0: Array([174, 214, 124, 063, 170, 144, 236, 210, 089, 116, 068, 093, 105, 130, 146, 064])
1: Array([197, 019, 138, 081, 171, 114, 073, 079, 118, 189, 091, 067, 138, 100, 159, 131])
2: Array([108, 183, 124, 085, 134, 120, 094, 144, 116, 075, 178, 149, 112, 144, 124, 140])
3: Array([164, 082, 095, 172, 187, 136, 145, 133, 074, 109, 116, 104, 140, 093, 109, 134])
4: Array([095, 170, 153, 145, 055, 109, 153, 109, 188, 134, 132, 115, 119, 162, 120, 102])
5: Array([102, 205, 191, 058, 088, 143, 079, 128, 166, 076, 141, 147, 156, 157, 141, 131])
6: Array([149, 057, 113, 142, 123, 099, 085, 114, 079, 168, 110, 100, 138, 092, 157, 119])
7: Array([225, 240, 160, 063, 103, 154, 116, 204, 037, 119, 184, 065, 160, 095, 183, 080])
8: Array([126, 092, 078, 200, 203, 099, 090, 089, 113, 089, 104, 105, 161, 102, 131, 142])
9: Array([142, 125, 152, 079, 122, 108, 106, 114, 141, 188, 143, 107, 121, 125, 137, 125])
10: Array([134, 084, 120, 105, 116, 160, 112, 092, 097, 134, 144, 149, 110, 124, 160, 131])
11: Array([155, 154, 105, 116, 143, 152, 154, 158, 114, 117, 117, 130, 112, 130, 133, 143])
12: Array([124, 116, 103, 125, 204, 121, 125, 059, 101, 092, 094, 109, 109, 112, 138, 109])
13: Array([171, 145, 064, 090, 116, 184, 137, 108, 028, 115, 132, 133, 060, 092, 175, 110])
14: Array([123, 109, 118, 157, 115, 105, 079, 060, 123, 142, 188, 113, 128, 089, 130, 141])
15: Array([177, 066, 112, 137, 100, 152, 071, 070, 122, 199, 209, 090, 088, 095, 141, 149])
16: Array([118, 136, 136, 148, 107, 110, 119, 117, 154, 154, 118, 099, 151, 148, 142, 109])
17: Array([080, 066, 144, 126, 152, 111, 098, 033, 143, 104, 072, 143, 143, 148, 126, 124])
18: Array([177, 145, 142, 101, 147, 064, 093, 156, 092, 112, 095, 046, 157, 084, 156, 088])
19: Array([132, 156, 148, 164, 125, 070, 113, 145, 157, 095, 141, 070, 169, 129, 082, 130])
20: Array([158, 161, 121, 180, 108, 123, 119, 118, 145, 109, 209, 100, 139, 101, 115, 132])
21: Array([130, 157, 131, 151, 164, 085, 123, 152, 116, 085, 133, 097, 185, 086, 106, 124])
22: Array([105, 061, 068, 200, 189, 137, 157, 038, 153, 054, 054, 132, 097, 157, 121, 149])
23: Array([200, 098, 113, 155, 125, 154, 069, 171, 123, 191, 162, 099, 104, 076, 173, 134])
24: Array([050, 190, 144, 112, 090, 086, 169, 107, 147, 044, 081, 155, 140, 145, 102, 088])
25: Array([141, 150, 186, 023, 046, 167, 077, 085, 080, 212, 255, 142, 112, 125, 160, 111])
26: Array([169, 226, 160, 026, 115, 104, 152, 147, 148, 066, 097, 066, 139, 206, 145, 103])
27: Array([162, 140, 154, 101, 108, 119, 136, 182, 185, 153, 114, 116, 139, 174, 127, 139])
28: Array([083, 073, 135, 187, 124, 106, 093, 087, 142, 085, 135, 158, 159, 108, 099, 146])
29: Array([161, 063, 123, 152, 160, 137, 096, 095, 091, 127, 093, 087, 140, 102, 146, 130])
30: Array([140, 142, 177, 100, 111, 142, 149, 099, 205, 166, 104, 087, 124, 181, 127, 127])
31: Array([176, 034, 128, 139, 199, 126, 127, 062, 114, 075, 106, 091, 150, 104, 108, 152])
32: Array([095, 162, 183, 086, 112, 094, 133, 132, 181, 072, 074, 123, 182, 179, 108, 107])
33: Array([114, 117, 119, 087, 182, 128, 098, 140, 103, 115, 069, 143, 170, 094, 165, 120])
34: Array([112, 116, 168, 121, 127, 101, 122, 157, 182, 153, 054, 116, 156, 103, 116, 105])
35: Array([171, 011, 132, 088, 182, 120, 072, 074, 114, 171, 087, 079, 143, 112, 159, 131])
36: Array([172, 116, 077, 148, 157, 103, 088, 146, 054, 130, 100, 082, 126, 066, 170, 095])
37: Array([195, 103, 098, 170, 122, 149, 163, 109, 122, 107, 101, 055, 070, 143, 155, 115])
38: Array([065, 104, 090, 246, 082, 133, 108, 126, 167, 160, 184, 200, 106, 136, 111, 169])
39: Array([113, 100, 140, 097, 074, 151, 176, 197, 096, 177, 157, 190, 103, 141, 107, 154])
40: Array([090, 187, 138, 146, 146, 118, 197, 218, 137, 090, 067, 159, 170, 113, 114, 097])
41: Array([180, 084, 101, 060, 237, 121, 004, 090, 033, 137, 185, 116, 158, 086, 153, 168])
42: Array([077, 185, 108, 149, 088, 087, 165, 188, 094, 168, 156, 160, 085, 082, 101, 118])
43: Array([160, 088, 129, 136, 157, 136, 119, 120, 115, 117, 078, 103, 153, 098, 147, 113])
44: Array([195, 012, 123, 088, 205, 193, 105, 074, 086, 172, 141, 119, 143, 112, 138, 158])
45: Array([125, 164, 168, 027, 124, 161, 146, 121, 178, 163, 150, 134, 107, 146, 114, 137])
46: Array([160, 127, 104, 174, 181, 106, 099, 151, 117, 094, 160, 108, 152, 119, 111, 144])
47: Array([088, 103, 134, 142, 135, 099, 118, 104, 096, 101, 118, 144, 171, 115, 109, 129])
48: Array([081, 151, 134, 147, 130, 123, 159, 135, 170, 071, 101, 159, 130, 137, 080, 132])
49: Array([027, 110, 075, 175, 179, 117, 102, 133, 153, 105, 084, 234, 094, 132, 115, 153])
50: Array([096, 165, 160, 103, 094, 110, 144, 082, 190, 128, 123, 126, 107, 161, 123, 096])
51: Array([111, 111, 139, 138, 169, 111, 109, 083, 162, 083, 119, 127, 166, 150, 108, 157])
52: Array([235, 142, 095, 080, 180, 168, 115, 139, 069, 155, 104, 051, 125, 105, 196, 107])
53: Array([212, 090, 116, 166, 161, 155, 128, 163, 139, 163, 174, 086, 127, 075, 131, 157])
54: Array([229, 081, 114, 176, 164, 162, 127, 161, 127, 178, 179, 078, 132, 071, 142, 155])
55: Array([148, 044, 122, 174, 100, 122, 075, 122, 081, 142, 152, 122, 133, 102, 142, 143])
56: Array([147, 136, 082, 148, 164, 143, 151, 169, 093, 134, 171, 124, 110, 091, 114, 137])
57: Array([080, 133, 130, 114, 114, 113, 107, 110, 079, 133, 154, 198, 138, 123, 130, 133])

Array([110, 076, 062, 194, 207, 115, 039, 093, 078, 075, 138, 147, 141, 078, 156, 156]) 8 46
Array([097, 167, 134, 152, 067, 078, 175, 180, 082, 167, 158, 160, 112, 085, 109, 126]) 42 39
Array([151, 080, 165, 099, 107, 140, 117, 074, 131, 163, 153, 094, 144, 150, 105, 138]) 9 10
Array([137, 124, 178, 123, 110, 138, 156, 097, 195, 178, 096, 080, 122, 171, 123, 104]) 30 16
Array([219, 173, 107, 108, 172, 141, 234, 207, 111, 112, 038, 059, 106, 134, 142, 080]) 0 11
Array([194, 018, 119, 129, 207, 138, 124, 084, 103, 116, 119, 090, 146, 094, 120, 151]) 31 29
Array([195, 057, 100, 161, 136, 142, 153, 076, 146, 170, 099, 061, 063, 110, 150, 120]) 37 29
Array([157, 037, 138, 106, 157, 115, 058, 134, 059, 169, 114, 132, 174, 075, 146, 145]) 6 29
Array([166, 079, 141, 167, 101, 145, 076, 091, 140, 192, 211, 098, 122, 104, 135, 151]) 15 14
Array([148, 143, 178, 030, 116, 170, 132, 090, 166, 162, 172, 140, 113, 148, 135, 139]) 45 9
Array([135, 133, 112, 102, 129, 148, 136, 086, 108, 134, 133, 133, 097, 126, 136, 116]) 10 11
Array([181, 142, 128, 102, 165, 156, 163, 116, 113, 094, 126, 102, 118, 102, 130, 132]) 11 43
Array([157, 104, 185, 110, 094, 147, 186, 145, 117, 185, 131, 105, 139, 101, 099, 094]) 9 16
Array([085, 167, 132, 133, 060, 127, 060, 200, 047, 165, 245, 224, 142, 107, 129, 173]) 57 39
Array([168, 119, 149, 120, 135, 066, 079, 144, 099, 115, 109, 071, 171, 086, 158, 104]) 18 43
Array([077, 151, 118, 160, 150, 154, 183, 155, 159, 074, 108, 193, 127, 129, 091, 126]) 48 40
Array([151, 070, 160, 101, 126, 139, 121, 072, 140, 171, 145, 106, 150, 148, 101, 125]) 9 10
Array([210, 154, 108, 091, 182, 155, 218, 193, 115, 121, 050, 075, 100, 133, 151, 097]) 0 11
Array([058, 094, 088, 234, 076, 133, 112, 105, 168, 162, 193, 196, 122, 143, 109, 164]) 38 28
Array([149, 115, 124, 135, 124, 145, 173, 163, 083, 139, 103, 124, 123, 101, 126, 108]) 11 56
Array([177, 128, 152, 093, 135, 070, 100, 146, 094, 125, 110, 052, 174, 093, 148, 097]) 18 43
Array([126, 171, 161, 127, 161, 058, 133, 156, 177, 088, 112, 081, 198, 149, 091, 124]) 19 21
Array([158, 230, 103, 179, 123, 128, 117, 151, 175, 076, 170, 078, 088, 154, 135, 146]) 20 19
Array([135, 099, 113, 154, 125, 115, 073, 082, 133, 119, 133, 110, 112, 108, 152, 129]) 14 29
Array([084, 148, 127, 148, 138, 136, 170, 154, 149, 066, 102, 179, 133, 130, 081, 131]) 48 40
Array([154, 043, 111, 105, 140, 178, 069, 073, 097, 170, 157, 160, 104, 125, 142, 158]) 10 44
Array([173, 231, 120, 069, 148, 138, 218, 207, 083, 095, 079, 086, 116, 120, 146, 071]) 0 11
Array([151, 179, 085, 172, 165, 138, 201, 171, 158, 104, 120, 119, 088, 133, 124, 123]) 11 56
Array([136, 134, 112, 147, 162, 127, 147, 167, 113, 104, 104, 128, 135, 131, 116, 144]) 11 46
Array([134, 095, 126, 083, 121, 142, 122, 122, 105, 129, 093, 148, 134, 159, 148, 133]) 10 11
Array([157, 113, 142, 078, 106, 112, 105, 050, 133, 151, 169, 074, 106, 113, 137, 111]) 9 14
Array([091, 146, 127, 132, 145, 112, 125, 055, 129, 064, 148, 126, 133, 154, 100, 160]) 51 47
Array([152, 092, 122, 173, 144, 109, 108, 086, 093, 130, 137, 091, 126, 100, 128, 137]) 29 6
Array([040, 117, 125, 107, 041, 127, 033, 086, 033, 156, 236, 209, 132, 136, 148, 139]) 57 25
Array([102, 113, 114, 102, 186, 148, 115, 149, 107, 126, 072, 156, 154, 100, 167, 106]) 33 43
Array([139, 218, 150, 090, 068, 138, 135, 195, 197, 173, 125, 116, 112, 180, 155, 121]) 27 4
Array([114, 156, 143, 062, 143, 125, 137, 099, 159, 078, 062, 109, 168, 208, 130, 116]) 32 26
Array([138, 108, 132, 149, 113, 086, 150, 117, 151, 114, 069, 084, 131, 151, 120, 114]) 16 43
Array([132, 119, 142, 189, 113, 116, 164, 114, 135, 139, 185, 109, 167, 130, 085, 131]) 20 19
Array([148, 171, 110, 084, 119, 170, 153, 210, 094, 148, 120, 163, 084, 112, 161, 126]) 11 39
Array([103, 157, 079, 213, 101, 123, 153, 092, 128, 095, 173, 121, 097, 114, 111, 135]) 20 14
Array([168, 090, 103, 178, 157, 117, 098, 075, 075, 132, 138, 049, 107, 102, 144, 120]) 29 6
Array([152, 154, 128, 056, 146, 183, 132, 215, 100, 131, 135, 154, 121, 144, 146, 154]) 11 2
Array([127, 185, 133, 159, 167, 122, 170, 230, 201, 112, 105, 132, 151, 139, 104, 139]) 40 27
Array([169, 105, 069, 157, 162, 155, 124, 172, 042, 123, 201, 163, 091, 062, 129, 166]) 56 3
Array([225, 144, 091, 086, 187, 149, 105, 136, 066, 158, 101, 043, 133, 090, 183, 100]) 52 36
Array([132, 184, 139, 101, 093, 131, 064, 140, 127, 131, 183, 129, 104, 149, 149, 128]) 2 9
Array([138, 166, 193, 033, 052, 159, 109, 122, 090, 195, 232, 147, 131, 135, 155, 104]) 25 9
Array([135, 109, 169, 050, 083, 205, 147, 165, 054, 190, 152, 206, 137, 142, 160, 120]) 39 10
Array([153, 131, 170, 035, 120, 168, 126, 088, 181, 168, 162, 135, 102, 158, 120, 146]) 45 9
Array([238, 131, 109, 080, 154, 147, 093, 121, 064, 177, 109, 031, 137, 094, 201, 114]) 52 36
Array([131, 047, 135, 105, 151, 121, 065, 137, 077, 203, 128, 151, 165, 081, 145, 130]) 6 55
Array([085, 150, 131, 138, 209, 119, 087, 119, 153, 020, 085, 163, 208, 154, 129, 155]) 51 48
Array([136, 107, 129, 150, 129, 113, 078, 060, 124, 145, 188, 105, 115, 096, 125, 124]) 14 15
Array([099, 141, 121, 116, 146, 117, 134, 069, 132, 066, 129, 126, 124, 153, 096, 160]) 51 48
Array([072, 156, 140, 072, 100, 148, 158, 201, 114, 133, 107, 208, 124, 185, 113, 129]) 39 57
Array([059, 137, 124, 104, 090, 093, 080, 194, 060, 142, 128, 202, 140, 092, 136, 125]) 57 42
Array([133, 184, 121, 102, 132, 147, 138, 130, 092, 118, 120, 132, 114, 109, 161, 115]) 11 2
Array([086, 100, 090, 227, 094, 139, 102, 114, 170, 179, 184, 187, 094, 143, 125, 171]) 38 14
Array([132, 114, 154, 045, 081, 207, 144, 172, 045, 197, 167, 204, 136, 150, 172, 137]) 39 10
Array([051, 082, 115, 189, 071, 155, 098, 152, 110, 194, 202, 242, 123, 127, 114, 177]) 38 57
Array([145, 126, 136, 183, 119, 113, 099, 096, 184, 123, 202, 104, 146, 119, 105, 148]) 20 14
Array([096, 074, 066, 187, 172, 128, 154, 045, 129, 052, 054, 138, 101, 140, 133, 128]) 22 12
Array([099, 168, 153, 085, 133, 103, 126, 108, 202, 078, 085, 099, 169, 222, 113, 131]) 32 50
Array([132, 129, 138, 181, 125, 110, 166, 101, 128, 130, 184, 095, 160, 128, 085, 124]) 20 19
Array([166, 105, 118, 102, 119, 142, 100, 097, 109, 121, 120, 096, 095, 129, 170, 116]) 10 43
Array([141, 126, 149, 102, 097, 115, 086, 115, 166, 162, 157, 110, 113, 124, 137, 134]) 9 16
Array([125, 099, 137, 126, 161, 126, 127, 120, 142, 098, 105, 130, 162, 142, 119, 137]) 51 47
Array([153, 162, 123, 149, 110, 135, 167, 153, 147, 131, 148, 111, 117, 119, 123, 122]) 11 20
Array([123, 104, 139, 104, 119, 155, 117, 097, 111, 116, 145, 160, 128, 124, 139, 151]) 10 57
Array([185, 141, 123, 088, 178, 167, 165, 117, 111, 116, 129, 101, 103, 101, 137, 118]) 11 56
